Each path below is one point turned by a fixed rotation once a step. After each direction that follows a path, write how fast that rotation turns it, in deg/step (0 if it stays still).
Each turn is a multiple of 5 degrees from 10 to 175, or 0.
Each row of a path follows its step; steps can be skipped.
Path 1:
step 0: [ -4  -6 -14  -1 -20   8   7   7  10   6 -19  -5  -6   8   8   8  10  -6
   0  23   7  11   2   4   6 -13   1   7   6 -14  13   0  -1   2  -7  15
 -11  18 -17  -8   4  23  -4  16 -17   0  -7  21  -3   2 -11 -13  -7  10
  -2   2   2 -21]
step 1: [ -5   4  -1   0 -11 -11 -30   7 -12  -3 -15   0 -19  -8 -15  -5  10 -12
  -4  -3  -7  -3  -4 -16   3 -36   1   1 -22 -17  -4   7   7   2   7  -8
   1   6   8 -12 -12  -1   6  -2  -2  -7  -1   2   6  11  -7  15 -12   8
  -4   4   5  12]
step 2: [ -3   7   7  10  -5   3   8   9  22   6  -1   4  -5  17   5   3   7 -18
 -16  14  12 -10 -17  -6   9  -2  -7   7 -15  -2  -1  -2   2  30  -5   7
 -32   2  -1  -5   6  -3   0  17   9   7  -8  -6   9   4 -16   4   0  -3
   2  -7   8 -20]
step 3: [  2   1 -20   7 -10   4 -10 -22   7   2 -10 -10 -19 -10   2   3  11  11
  -6   0 -11  -2   4  -9   9  -4   3  15 -17 -10  10   6  -4   2 -15   4
 -15   8   5 -27  -6  11 -11   4   6  -8  -3  11 -21  17  15   1  -7  13
  -3  -8 -12   7]
step 4: [ 13   1  -3  16  -9  16 -12  17  -1  22  -6   1  -3   3   2  -7  23 -13
  -9  13  10 -13   0  10  11 -36  -5  10 -12   3  11  14  -4   8 -11   0
   5   0   0   8  -8   3  -5   1   1  20   6   0   4 -17  -7   1  -4   3
  -7 -11  16   2]
step 5: [  9   0  10   6  -9  -3 -14   4  -3 -13 -29   0 -21  -8  13 -10   0 -26
  -4 -11   1  -5  -3  -2   8   7   6  17  -5 -14  -8   0  11  18  -4   3
  -5  -3 -14 -14   7  17   3  11  -1  -8 -17   8 -17   2   4   2   4   6
  12 -10  -5 -16]
step 6: [  1 -13 -27  22  -5   0  -2 -11  -2   3  -7 -20   6  13   7  -2   4   1
  -7  -1   8   4 -18  -3   0 -13   8   1 -27 -22  12   2  18  17  -3  12
   0   0   0  -3 -14  -9   2  -6  13  -3   2  -3  -2  -2  -6  10 -15  -6
 -14  -9  16   9]
step 7: [  5   6  10   3 -12   5   1  -5  -3  -6 -17 -20  -7   4 -22  -5  20 -15
  -9  16  -1  -4   8  19  -5 -12  17   2   3  14   7  -2   9  23  -3   2
 -17  -9  -5 -11   6  12 -15  14   8   7   5   7   2   3  15   8   5   9
   1 -18  -4  -8]
step 8: [ 17   4 -18   9   1  10 -13   1  -6   3 -26 -12  -4   5  13   9   8 -10
 -11 -20   2 -18  -1  -9 -18 -11 -15  -8 -21  -5  16  -5  -4   5 -10  -7
   7   4   8  10  -3  -1   7  -4   6  -2   4  11 -19  21  -3   2  -3   2
  17 -11   5 -10]
step 9: [ -4  -1   8   7   0   1  -1 -13 -16   3  -5 -17  -7  -1   8 -12  14  -5
 -12  16   3  -7   1   2   5 -11  -5  13   5 -14  -3 -23   3  28 -17  19
  -6   4 -16   7   1   7  13   4   1  -6  15  -8   1 -16  -8  -9   8  16
  -9 -17   5   6]
step 10: [  0  13  -7   8 -21  -2  -9   6 -13  -9 -22  -3  -5   0  -9 -17  -5   4
  -4 -11 -20   1   8   3 -17  -3  -8  -2  -8   8   5   5  11  23 -23   3
  -6 -15   6  -7   3  -5  -5   1  25  -4 -17  12 -20   0   1   9  -2  -3
  -4   3  17   3]
Speeds:
[  2   2   1   2   8   2   1  -4   1   2   2   2   0   2   3   5  -3  -1
   3  -3   3   0   0  -4   3   2  -1  -1   1 -10  -2  -1   2   3  -1   3
   1   1  -2  -1   3   0  -2  -1   5   1   2   2  -2   3  -2  -3   0   0
   3   0  -3  -4] | 120
[-5 -5 -1  3  2 -2  3 -3  0  0  3  1  2  1 -3 -3 -5  0  2 -3 -1 -2 -4  1
 -2  0  3  2 -2  2 -4 -3  2  3 -2  1 -5 -4  1 -4 -1 -1  1  0  4 -1 -3 -2
 -2 -1 -5  8 -1  2 -3  3 -1 -1] | 90
Path 2:
step 0: [ -2   3 -17  -4  16   5  -4  -4 -12  14  -9 -10  11  17   3  -4   2   9
 -13 -18  13  11 -14   8   1  -1   9  -3   4  -7  -2  -8  13 -17  16  10
 -12   2   5   5  -3   9 -17   3  17   1   7   9   2  -6  -1  10  18 -13
 -17   0   2  17]
step 1: [-18 -24  -5  11   7   1   0   7  -8   4  -6  -2   1  -7  -6   2 -16   3
  -7   1  -5   3   7  12   7 -23   4   0 -29   6  -3  -2  13 -20   6 -10
 -17  -1  12  -8 -15 -20  -6 -13   4  -1  -2   7  -4   7   5  16  -8  -4
   5  -3 -12   3]
step 2: [-19 -13 -22  -7  15   3 -21  -7 -13  -5   7   5 -11   2   0 -13  -5  14
   9  -5 -12  23   4   8   1   3   0   6 -21 -15  -7   1 -10   2   1  16
   5   8   2  -9  10 -13  12   0   7   6  -4  13   1 -11  -9  -4   4 -13
  -7   4   8  -4]
step 3: [ -6 -12  15   6   4  -1  -7   2 -12   0 -17 -12   5   0  13  -7   5  -4
  23   3   8  12 -11  17   7  -1   2  -2  -4   0 -20 -19   6  -7  10  22
   2  -3 -20  -3  -6   0  -8  -8  23  -1  -2   7   3  -1   4   2  10  -4
  10 -24  -5  -1]
step 4: [-12 -19   0  15  22  -1   3  -5 -15 -13   0 -16 -12  12 -19   3  -7  -2
  -1   2   0   2 -14  10   5   9  16  10 -10  -2  10   3  -7  10   8 -12
  -3   1  11  -8  -3  -6 -18   9  19   7  -5   8   7  10  20 -13   0   6
  -2  -6 -12  -6]
step 5: [ -8   1   3  -9  15  -5   0   1 -10  -5   6  18  -6   9 -11 -10   8   0
   5   8  -7   9  -4  -7   4   7 -11  -3 -22  -9  17 -12   5  10   8  -4
 -11 -13 -15 -15  -6   7  -3 -21  10  10 -24  17  15  -5  -6  13  10  -2
   8   0   5   5]
step 6: [-20 -23  12   4  14   6   2   0  -4  -1 -13  -6  -5  12   2 -16  11   5
 -10 -15   6 -15  13   5 -11   3   9  10   8  -2   1  -5  14   3   3  21
   1 -15  -8  -5   9   1  -2   0   3  -1   2  24   9   3  17   2   4  -5
   3  -4  16  20]
step 7: [-22  -5   5   4  -1   8   2  -2  -3  -9  11  -2  -7  14  -1   3 -13  -6
   9   7  -7   9   3  -6   8  -6   4  11   5 -13  -3 -10  10   0  -6  -6
 -13   4   9  -5  -2 -26  -9  -9   3   8   0 -11  26   9   4  -1   6   6
  11 -10  -9  32]
step 8: [ 14  -9  -9  -7  11  -7  15  11   0  -7 -10  20  -3  19  -8  -2  -7   5
   1 -11 -13  12   4   4  -3   9  -9  14  -7 -10 -10  -7   7  13   4   6
  -8   3   2   4  -6 -14 -15   8   1  14   4  23   1 -14 -13  -3  11   9
   1 -12  19   6]
step 9: [ -1 -26   6 -15 -20  -9  -3 -13  -6  -3  -8  -6 -10   7 -13  -3  -9 -15
   6   3  19  -1   1  -4 -11 -15 -16  -2  -8   1   1   4   6  -4  -1  19
   6  -3   1   0  -8   2  -9  -7   9  22   6  12  -3  -7  19  10  -1   1
   9 -11   7  17]
step 10: [ -8 -21   1 -14   6  -3 -15 -17 -15 -22  13  -1  -3   2  -9   2   4   4
   6  -1   1 -12   5  25   9  15  -5  -3  11   5   4  -2  -6   0 -13   1
 -20  -4  19  -6 -10 -14  -9   4   3   7   1  -6  -2  -4  -3  -1  20  15
  -6   2   5  13]
Speeds:
[ 2  0 -1  1 -1 -3 -7 -1 -2 -2 -4 -1  3 -3 -4  1  0  5  4 -1  0  4 -1  3
  1 -7  1 -3 -2  3 -2  3 -3 -1  3  2 -2 -1  4 -1 -2  0 -2 -1  1 -4  0 -2
 -6  0 -2 -4  1 -4  1  6  1  2] | 35
[-4 -5  0  6 -3  3  2  5 -2 -2  4 -2 -6 -2 -1  0  0 -5 -1  3  2  1  0 -1
 -3 -6 -2 -1  3  0 -1  8 -1  1  1 -2  2 -3  1 -1  2 -4 -2  0  0  1 -2 -1
 -2  0  4 -1 -1 -1 -4  2 -3  1] | 135
[ 1 -1  2  4 -2 -4 -1  2  0  1 -2 -6  2 -1  6 -6  0  0  0 -6  0 -4 -2 -3
 -3  1  1 -4 -2 -1  0  2  3  0  3  2  2  2  0  3  0  5 -2 -1  0  4 -1  1
 -6  3  1  1  1  1 -2 -5  0  6] | 125
[-4 -1  2 -5  3  7  4  1  0 -1  1  1  4 -1  1  3 -3  2 -1 -7 -1 -4  0 -1
 -3 -3  2  2 -2  1 -2  0  4  2  4 -1  2  1  0  0  4 -2  2 -4 -1 -3 -3 -3
  1  0 -3  5  0 -1 -1  6 -1  4] | 65
